In the data rows, zero lies at 7.5, halfway between 7 and 8.
Some points:
tensor([ 2, 15, 11,  6,  7,  4,  7,  7,  4,  8,  9,  8,  1,  5,  7, 11])
tensor([ 3, 12,  8,  8,  9,  7,  5,  7,  6,  8,  9,  8, 10,  7,  9,  9])
tensor([13,  5,  2, 11, 15,  9,  6,  7,  3,  6, 10,  4, 14,  7,  8,  5])
tensor([ 0,  9, 13,  2,  0,  3, 11,  7, 10,  1,  6,  7,  0,  8,  3, 10])
tensor([14,  1,  6,  7,  6, 10,  9,  8, 10, 11,  5,  9,  9,  9,  7,  6])
tensor([12,  5,  5, 10, 11, 10,  7,  7,  6,  8,  9,  7, 12,  8,  9,  6])
tensor([ 5,  0, 12,  3,  0,  6, 11,  8, 15,  3,  4, 10,  1, 10,  5,  8])
tensor([ 2, 15, 10,  9,  9,  4,  5,  7,  2, 10,  9,  5,  5,  4,  7, 11])
tensor([ 8,  0, 10,  5,  1,  8, 10,  9, 15,  5,  4, 10,  3, 10,  6,  8])
tensor([ 0, 10, 15,  0,  0,  1, 13,  7, 11,  0,  4,  5,  0,  8,  1,  9])
tensor([ 0, 15,  9,  8,  9,  5,  5,  8,  3,  8,  9,  5, 10,  6,  9,  8])
tensor([ 6, 10,  5,  9, 10,  8,  6,  8, 12,  6,  9,  6, 14,  7,  9,  6])
tensor([ 9,  3,  8,  7,  6,  9,  9,  7, 12,  8,  6, 11,  6,  9,  8,  9])
tensor([10,  7,  6,  9, 10,  9,  6,  7, 10,  7,  9,  9, 12,  8, 10,  7])
tensor([ 4, 12,  8,  8,  9,  7,  6,  6,  6,  9,  9,  9,  9,  7,  9,  9])
tensor([11,  6,  6,  9,  9, 10,  7,  7,  8,  9,  8, 10, 10,  8, 10,  8])
tensor([11,  6,  5,  9, 10, 10,  7,  7,  7,  8,  9,  9, 11,  8,  9,  7])
tensor([ 4, 10, 10,  7,  7,  7,  8,  6,  8,  7,  9, 10,  4,  7,  7, 10])
tensor([11,  5,  7, 10,  8, 10,  7,  7,  9,  9,  8, 10, 10,  9,  9,  8])
tensor([15,  3,  4,  7,  9, 10,  8,  9,  5, 11,  6,  5, 12,  7,  8,  3])
tensor([10,  6,  5,  9, 11,  9,  6,  7,  6,  7,  9,  8, 11,  8,  9,  7])
tensor([15,  8,  1,  9, 13,  9,  5, 10,  8,  6, 10,  4, 15,  8,  9,  4])
tensor([ 4,  0, 12,  1,  0,  5, 12,  9, 15,  4,  1, 10,  0, 10,  4,  8])
tensor([ 0, 14, 11,  6,  5,  4,  9,  6,  6,  7,  9,  8,  0,  5,  5, 10])
tensor([11,  6,  6,  9,  9, 10,  7,  7,  8,  9,  8,  9, 11,  8,  9,  7])
tensor([ 5, 12,  9,  8,  9,  7,  7,  6,  7,  9,  9,  9,  6,  6,  8, 10])
tensor([ 0, 14, 14,  5,  3,  3,  9,  7,  6,  4,  7,  7,  0,  6,  5, 11])
tensor([12,  6,  2, 11, 15,  9,  6,  7,  4,  6, 10,  5, 15,  8,  9,  6])
tensor([11,  5,  5,  9, 10, 10,  7,  7,  7, 10,  8,  8, 11,  8,  9,  6])
tensor([ 4, 10,  6,  9, 10,  8,  5,  8, 11,  6,  8,  8, 13,  8, 10,  7])
tensor([ 9,  3,  8,  7,  5,  9,  9,  6, 12,  8,  7, 11,  7,  9,  8,  9])
tensor([15,  5,  2, 11, 13, 10,  6,  8,  3,  7, 10,  3, 15,  8,  8,  4])
tensor([ 8,  9,  5,  9, 10,  8,  7,  7, 11,  8,  9,  8, 13,  7,  9,  6])
tensor([15,  5,  2, 11, 15, 10,  6,  9,  2,  7,  9,  3, 15,  7,  8,  4])
tensor([11,  6,  5, 10, 10, 10,  7,  7,  7,  8,  9,  8, 11,  8,  9,  7])
tensor([15,  2,  2, 10, 10, 11,  7, 10,  2, 12,  5,  4, 14,  8,  8,  3])
tensor([15,  4,  4, 10, 10, 11,  7,  8,  6,  9,  7,  6, 13,  8,  8,  4])
tensor([13,  5,  3, 10, 12,  9,  7,  7,  5,  8,  9,  6, 13,  7,  8,  5])
tensor([10,  6,  5, 10, 12,  9,  7,  6,  7,  7, 10,  8, 11,  8,  9,  8])
tensor([ 4, 13,  8,  9,  9,  7,  6,  6,  6,  9,  9,  9,  8,  7,  9,  9])
tensor([13,  0,  9,  6,  1,  9, 10,  9, 15,  8,  2, 11,  5, 11,  6,  6])
tensor([15,  5,  0, 11, 15, 10,  7,  9,  1,  8,  9,  2, 15,  6,  7,  2])
tensor([11,  4,  7,  8,  7, 10,  8,  7, 10,  9,  6, 10,  9,  9,  9,  8])
tensor([11,  6,  5, 10, 12, 10,  6,  8,  6,  8,  8,  7, 12,  8,  9,  7])
tensor([10,  6,  6,  9,  9, 10,  7,  7,  8,  9,  8, 10, 10,  8,  9,  8])
tensor([ 0,  3, 13,  1,  0,  4, 12,  9, 15,  0,  3,  8,  0,  9,  3,  9])
tensor([ 3, 15, 10,  8,  9,  4,  5,  7,  1, 10,  9,  5,  5,  4,  7, 10])
tensor([15,  0,  7,  7,  4, 10,  9,  9, 10, 12,  4,  9,  8, 10,  7,  5])
tensor([15,  1,  6,  7,  6, 10,  8,  9,  8, 11,  5,  8, 10,  9,  9,  6])
tensor([15,  0,  6,  7,  4, 10, 10, 10, 11, 12,  2,  9,  8, 10,  6,  4])
tensor([ 2,  4, 11,  4,  2,  7, 10,  7, 14,  3,  5, 10,  1,  9,  6,  9])
tensor([12,  2,  8,  8,  5, 10,  8,  8, 11, 10,  6, 10,  8, 10,  8,  7])
tensor([11,  3,  7,  8,  6, 10,  8,  7, 11,  9,  6, 11,  8,  9,  8,  7])
tensor([ 0, 15, 11,  6,  6,  0,  6,  7,  0, 10,  9,  2,  0,  2,  3, 11])
These points spread out most along one direction. How many in every 100 of the points above lie lower along it than each point below? Round to a whole number. More than half of the points above lie lower than the first one.
tensor([12,  6,  4, 10, 11, 10,  7,  7,  5,  8,  9,  6, 12,  8,  9,  6]) 19
tensor([ 0, 15,  8,  7,  8,  5,  5,  8,  2,  9,  9,  5, 10,  6,  8,  7]) 69
tensor([ 3, 15, 10,  8,  8,  5,  6,  6,  5, 10,  9,  7,  5,  5,  8, 10]) 78
tensor([ 0, 15, 14,  4,  3,  0,  7,  7,  2,  9,  8,  4,  0,  4,  4, 10]) 91
tensor([15,  3,  3,  8,  9, 10,  6, 10,  3, 12,  5,  4, 14,  8,  9,  3]) 13
tensor([ 7,  2, 10,  5,  2,  8, 10,  8, 14,  6,  5, 11,  3, 10,  7,  8]) 80
tensor([ 4, 15, 10,  8,  7,  5,  6,  6,  4,  9, 10,  7,  5,  5,  7, 10]) 78
tensor([ 9,  4,  8,  7,  6,  9,  8,  7, 12,  8,  7, 12,  7,  9,  8,  9]) 65
tensor([ 4, 12,  8,  8,  9,  7,  6,  6,  5,  8, 10,  8,  9,  6,  9,  9]) 59
tensor([ 0, 14, 12,  5,  4,  4,  9,  6,  5,  5,  8,  7,  0,  6,  5, 10]) 91
tensor([ 0, 11, 13,  4,  3,  4,  9,  7,  8,  3,  7,  8,  0,  7,  6, 10]) 91
tensor([ 4, 11, 10,  7,  7,  7,  8,  6,  7,  7,  9, 10,  4,  7,  8, 10]) 78
tensor([10,  6,  5, 10, 11, 10,  7,  7,  7,  8,  9,  8, 11,  8,  9,  8]) 28
tensor([10,  9,  4,  7, 10,  8,  5,  9, 11,  7, 10,  5, 15,  7,  9,  4]) 22
tensor([11,  6,  5,  9, 11, 10,  7,  7,  6,  8,  8,  8, 11,  7,  9,  7]) 24
tensor([ 3, 12, 10,  6,  6,  6,  8,  6,  7,  7,  9,  9,  3,  7,  7, 11]) 81
tensor([ 1, 14, 11,  6,  5,  3,  8,  6,  5,  6,  8,  7,  0,  5,  5, 10]) 85
tensor([14,  5,  3,  9, 10, 11,  8,  7,  5, 10,  8,  6, 12,  8,  8,  6]) 17
tensor([ 0,  7, 12,  4,  3,  5, 10,  7, 11,  3,  6, 10,  0,  8,  6, 10]) 91
tensor([ 0,  2, 14,  1,  0,  4, 13,  9, 15,  1,  3,  9,  0, 11,  2,  7]) 98
tensor([ 0, 15,  9,  9, 10,  5,  5,  8,  3,  8,  9,  5, 10,  5,  8,  8]) 69
tensor([15,  4,  2, 11, 15, 10,  5, 10,  2,  6,  8,  2, 15,  7,  8,  2]) 2
